In the rows, zero is written as 128.
Named turns come first, each shown by rows before and after it. Which turns, in which order, take the first row of each pair that follows to the second? Write the first one first, as in the answered first pair.
turn j_906:
[125 156  99  99 149 131 101 143 141 109 102  88 160 139 125  87 128 154] -> [132 116 119 132 134  89 154  85 161 125 109 137 146 187 114 129 128 108]
[124 164 110 121 146  85 146  72 165 146  79 178 131 148 129 124 116 115] -> [162 148 164 110 124 123 130 150 103 128 119 139  64 171 136 157  82 104]
[126 117 125 128 133 119 133 113 138 130 126 135 134 128 124 132 128 124] -> [136 116 136 122 130 131 126 136 123 125 133 121 120 129 127 137 119 126]
turn j_965:
[126 126  89 114 160 125 102 126 138 107 105 105 152  85 143 103 140 162] -> [119 116  91 121 157 101 125  89 162 120 100 134 158 104 141 108 140 149]
[126 138 166  85 107 127 154  90 123 121 160 113 130 116 133  97 110 132] -> [136 144 146 104 120 151 133 121  97 113 154  82 134  76 128 115 138 125]
[136 126 167 107  87 145 118 179 113 129 147 118 122 158 122 107 106 139] -> [142 118 127 159 107 151 115 176  97 128 126 108 146 105 106 149 165 107]
turn j_661:
[183 124 107 131 123 140 109 146  70 133 141 141 121  76 123 168 146 111] -> [144 150  79 104 132 112 112  93 128 148 115 174 170  79 129 106 146 148]
[152 108 157 135 121 130 140 145 117 130 152 129  91 157 115 174 114  93] -> [117 165 117  86 143 147  98 154 141 127 125 110 142 116 129  90 114 157]
[117 155 109 121 109 121 132  99  96 148 136 132 131 106 153 152 164 111] -> [117 158 107 119 110 123 128 104  95 148 137 127 132 102 153 150 165 114]
Then:
(two turns a pair)
[117 110 104 187 147 136 151  98  94 138 117 120 140 109 113 152 132 130] -> [108 114  97 180 149 131 151  88 106 141 112 127 151 110 115 139 133 139] -> j_661 j_661
[ 89 138  94 114 130  96 151 123 141 139 135 157 116 108 145 147  83 115] -> [ 87 153  89 102 135 112 129 147 131 132 135 138 121  94 148 134  81 132] -> j_906 j_906
[168 120 116 105 133 106  93 151 120 140 133 109  70 134 164  94 112 142] -> [178  92 113 145 133  86 121 124 120 149 130 129  66 140 152 139 133 104] -> j_906 j_661
[143 105 137 122 103 130 141 121 122 117 147 131 103 146 127 145 109 128] -> [147 103 120 143 111 135 139 121 114 117 138 129 113 123 117 164 132 115] -> j_965 j_965
[115 125 132 158 115 149  97 157 144 122 117 102 146 102 115 138 133 149] -> [122 110 136 172 111 144 108 150 139 123 119 109 136 107 110 159 135 132] -> j_965 j_661
[143 113 140 123 111 141 106 139 120 129 151 114 112 123 133 128 134 133] -> [137 101 141 132 108 121 128 105 140 138 145 141 120 140 128 132 135 123] -> j_965 j_965
[109 167 136  82 125 152  86 137 152 131 124 122 129 120 141  96 103 158] -> [126 154 154  88 116 162  87 160 128 126 138 111 102 126 140 122  97 145] -> j_661 j_906
[117  86 122 100 125 128 153 152 145 198 145 136 106 118 124 130 149 115] -> [110 101 113  87 132 136 139 160 147 196 140 128 116 105 128 109 147 130] -> j_965 j_906
[139 113 130 136 143 116 135 108 132 137 123 129 129 149 123 133 115 123] -> [137 124 135 117 143 125 124 123 132 134 126 122 128 151 130 113 104 141] -> j_965 j_661
[119 116 114 139 150 106 148  78 161 144 127 166 139 140 127 147 148 114] -> [137 142 117 115 155 163  92 169 107 121 139 101 123  99 137 137 145 139] -> j_965 j_965
[148 120 132 112 113 124 133 138 124 139 141 150 136 141 123 127  74 112] -> [131 134 104 112 126 119 127 124 142 142 123 154 166 120 120 107  90 125] -> j_965 j_661
[101 133 119 166 115 182  80 219  69 104 156 103 108  81  87 175 145 126] -> [104  88 131 210 102 124 148 138 109 124 156 166 100 133  73 221 150  74] -> j_906 j_906
[146 126 149 122 130 112 144 128 140 122 133 150 129 141 137 127 123 122] -> [137 142 134 118 140 115 135 127 148 120 122 147 149 122 138 109 129 135] -> j_906 j_906
[137 136 156  93 131 123 155 134 159 132 148 161  95 156 149 125  86 160] -> [159 134 118 142 155 156 129 178 111 120 134 122 105  86 133 172 144 134] -> j_661 j_965
[164 134 131 150 105 135 149  79 149 140 144 126 127 157 122 178 140  90] -> [141 156 114 129 111 126 142  60 178 146 128 136 158 152 126 139 140 116] -> j_661 j_661
[131 118 148 157 140 115 166 114 134 138 119 138 100 123  98 163 149  90] -> [112 133 128 154 151 110 162  97 154 142 104 146 129 109  96 139 159 106] -> j_661 j_906
[121 139 174 108 142 147 125 160 112 105 141 113 141 150 128 130  68 150] -> [119 120 171 132 139 113 158 108 138 116 136 150 149 171 120 146  77 126] -> j_906 j_906
[126 146 113 138 130 133 147 124 133 123 123 122 131 117 120 126 136 126] -> [129 146 114 138 129 135 143 130 131 120 124 120 130 115 122 128 138 126] -> j_661 j_661
[ 92 147 135 152 131  87 158 110 173 121  86 114 178 147  98  91 141 109] -> [133 126 180 156 113 120 146 182 107 102 120  73 112 159 101 142 120  85] -> j_906 j_965
[130 117 132 139 118 104 147  81 155 143 126 153 130 138 123 129 131 125] -> [123 142 137  99 120 125 118 116 149 136 130 130 130 134 136  89 109 161] -> j_906 j_661
[120 132 136 113  85 131 120 169 110 110 147 158 101 165 169 131 157 126] -> [117 126 135 118  84 118 130 150 121 115 145 172 103 174 168 131 156 124] -> j_661 j_661
[140 141 135  78 131 134  81 179 135 127 136 102 133 126 163  68 116 146] -> [177  91 154 141 121 123 113 175 103 127 151 112  95 139 146 159 138  77] -> j_906 j_661
[ 92 122 115 131 153 103 163 107 137 129 104 133 165 137 134 111 181 129] -> [114 122 120 139 155 134 141 157  92 114 113  99 146 113 132 134 190 121] -> j_661 j_906
[125 144 163 167 143 147 187 111 123 122 134 172  99 145 105 166 147 110] -> [101 166 133 159 158 142 177  91 146 128 111 176 140 120 105 132 164 131] -> j_661 j_906
[146 125 148 103 109 129  97 150 135 129 133 144 115 147 113 116 125 139] -> [133 126 118 123 120 119 105 119 154 135 112 159 147 124 105 117 153 133] -> j_965 j_661
[108 114 127  96  97 113 154 101 180 155 170 153 134 132 154  83 106 136] -> [152  88 128 151 102 146 144 158 111 140 179 114 100  95 139 165 144  87] -> j_661 j_965
[112 114 132 120 139 125 192  82 141 146 139 127 121 120 160 147 148 141] -> [104 132 138  91 138 138 173 104 139 142 141 114 120 121 168 116 128 170] -> j_965 j_906
[110 131 127 131 105 102 145  99 186 165 118 123 148 161 117 113 159 144] -> [106 152 116 115 112 128 116 134 173 157 114  94 155 134 124  91 159 168] -> j_661 j_661
[141 155 140  89 121 159  79 143 138 115 132 128 110 143 112  90 104 164] -> [153 121 163 111 106 135 115 116 142 122 144 156  86 179 105 124  96 130] -> j_906 j_906
[119 110 113 122 150 114 137 112 146 146 142 106 126 127 137  96 119 104] -> [120 116 110 117 153 122 129 125 139 142 141  97 125 119 139  90 120 109] -> j_661 j_661
[137 100 103 205 116  65 150  47 164 125 112 159 135 118 125 177 166  72] -> [104 145  72 167 131  74 123  42 193 123  92 149 181  90 134 106 167 122] -> j_661 j_661
[139 136 136 124 113 142 110 165 113 125 139 110 109 132 141 147 126 134] -> [143 122 143 136 107 122 132 143 125 132 139 128 103 153 136 162 125 117] -> j_661 j_661
[ 84 136 119  97 122 122 144 101 173 138 143 113 149 111 122 122  95 165] -> [ 91 135  93 128 138 133 137 111 157 135 132  99 160  71 114 145 128 150] -> j_965 j_965
[123 128 140 121 103 102 135 136 126 138 135 130 118 165 126 133 110 125] -> [115 138 133 113 106 101 131 129 135 139 128 132 127 162 129 118 109 137] -> j_661 j_661
[122 112 156 130 110 105 138 141 128 132 143 124 103 146 127 141 114 131] -> [108 133 111 145 135 110 121 139 132 131 116 115 144  97 121 129 154 137] -> j_906 j_965
[126 112 186 139 124  93 149  96 147 137 141 192  88 155 156 136 113 131] -> [ 97 155 139 120 151 108 117  97 168 136 111 175 145 101 159  81 137 173] -> j_906 j_906
[114 191 103  77 159 114  50 139 140 141  91 109 126 128  87  88 113 176] -> [106 171  88 108 159  74  87  74 175 156  78 151 145 142  76 106 132 150] -> j_965 j_965
[141 142  88 154 154 107 122  66 159 140 114  99 196  88 128 141 164 116] -> [145 153  85 147 157 129 101  99 139 134 115  75 191  70 132 138 167 124] -> j_661 j_661
[127 111 112 158 124 114 143 104 138 137 118 143 129 122 123 146 132 106] -> [111 141 107 118 130 124 122 118 148 132 114 133 144 116 133  94 117 146] -> j_906 j_661
[135 135 124 118 127 148 107 161 115 124 133 118 125 121 132 115 114 128] -> [139 113 138 136 119 126 136 130 123 132 139 144 112 149 126 142 112 103] -> j_906 j_906
[122 126 128 150 122 150 101 133 101 155  93  97  79 142  96 155 151 100] -> [ 97 132 114 139 124 122 119  81 149 168  80 133 110 157  99 120 147 113] -> j_906 j_965
[169 131 144  85 123 136 145 144 166 139 122 140  95 128 142 151 148 137] -> [166 138 122  96 134 144 132 149 162 139 111 127 111 100 140 151 167 141] -> j_661 j_965
[126 121 153 100  94 104 134 111 137 137 145 131 112 177 129  97  86 158] -> [153 116 118 157 114 141 105 163  80 124 134  84 115 103 114 156 147 127] -> j_661 j_965
[108 109  86 159 129  80  97 144 136  97 129 162 129 108 134 172 155 127] -> [110 119  85 149 129  96  80 169 124  92 132 145 128  96 138 164 153 138] -> j_906 j_906
[137  90 135 130 105 109 203  99 153 113 156 157 120 174 126 172 124 110] -> [104 158  93  73 131 148 139 138 161  99 132 111 170 113 141  81 130 185] -> j_965 j_906
[140 136 157 103 106 119 143 127 130 144 151 144 119 165 122 129 103 130] -> [116 160 122  99 127 123 129 114 148 146 130 143 156 131 120  99 121 151] -> j_661 j_906
[140 100 194 113 106 153 122 149  77 118 151 115  83 144 149 140 121 135] -> [120 123 122 148 144 158 103 130  89 121 107 106 151  65 135 133 190 139] -> j_965 j_906
[201 158 121 140 121 147 151 171  87 133 151 120 106 129 146  80 130 157] -> [197 147 138 133 111 122 178 134 110 143 156 151 100 165 147  76 112 151] -> j_661 j_906
[137 121 121 138 125 129 135 126 133 129 121 144 135 129 129 138 125 124] -> [140 122 123 141 125 132 133 133 129 130 123 142 132 126 131 142 126 123] -> j_906 j_965
[132 111 130 171 153 114 130 127 123 133 152 139 121 136 103 176 136 102] -> [118 117 118 170 160 105 134 105 141 138 141 150 140 132 101 163 142 110] -> j_906 j_965
[124 142  94 126 123 116 145 107 153 141 117 112 132 135 135 138 160 118] -> [141 134 127 109 109 128 140 137 131 137 139 101  96 162 142 146 130 117] -> j_965 j_661
[141 119 140 125 122 144 115 156 101 128 146 120 106 141 128 140 123 124] -> [131 109 122 151 128 116 141 108 128 139 132 149 129 142 119 149 144 109] -> j_906 j_661
[102 150 140  67 108 123 150  86 159 142 127 186 101 191 138  94  63 157] -> [ 91 191  82  72 145 166  96 131 137 130  98 136 146 101 135  71 110 187] -> j_661 j_906
[110 131 133 119 140 119 147 114 146 149 122 129 108 123 151 157 150 105] -> [117 140 137 105 140 140 126 147 130 140 128 106  98 115 156 149 143 120] -> j_965 j_965
[142 128 150 120 109 156 127 138  85 133 120  76 111  80 125 124 126 117] -> [129 133 122 133 120 147 131 113 102 140 102  85 140  61 119 119 147 118] -> j_965 j_661
[171 123 157 151 136 139 145 141  95 122 170 122  91 143 125 166 123  93] -> [125 171  92 133 169 138 121 111 140 128 126 124 170  84 127  97 153 141] -> j_661 j_965
[168 123 138 127  98 123 127 141 154 136 151 168  95 177 116 164 121  83] -> [176 126 120 145 111 143 108 167 130 132 144 142 102 139 111 182 148  75] -> j_965 j_965
[134 110 131  91 128 201 127 176  88 147 156  60 146 104 137 127  92 144] -> [150  75 151 122 112 180 160 155  84 154 168  85 120 136 128 173  90 102] -> j_661 j_661
[129 116 134 124 126 153 124 140 110 122 130 115 115 132 132 120 133 126] -> [119 127 124 118 131 149 123 131 122 125 124 119 130 125 134 103 133 136] -> j_661 j_965
[126 132 134  88 142 140 129 150 108 108 135 110 127 109 127  89 135 152] -> [127 107 113 137 150 117 156 109 120 118 123 134 139 104 110 130 172 113] -> j_965 j_661
[135 117 124 197 120 105 143 152 145 156 148 132 114 170 112 199 143 122] -> [ 96 151  93 159 133  91 135 120 193 164 122 148 164 163 119 129 140 168] -> j_906 j_661
[151 147  96 144 154 175  85 184  86 117 113  92 148  62 116 144 171 139] -> [181  98 167 148 115 151 130 173  74 122 154 120  75 147 117 193 122  98] -> j_965 j_906
[124 125 153  90 116 148 139 129 106 126 142 146 102 150 137 119 108 147] -> [104 135 110 111 137 131 143  89 134 133 113 162 148 115 128 113 145 146] -> j_965 j_661
[150 137 119 130 128 151 133 159 121 139 119 124 117 130 116 138 116 127] -> [150 129 123 139 125 139 146 144 127 144 119 140 113 140 113 148 114 118] -> j_661 j_661
[143 120 158 102 137 114 130 145 121 116 140  93 113 150 145 142 137 131] -> [134 113 145 117 140  91 151 102 146 124 128 119 131 155 143 144 147 124] -> j_906 j_906
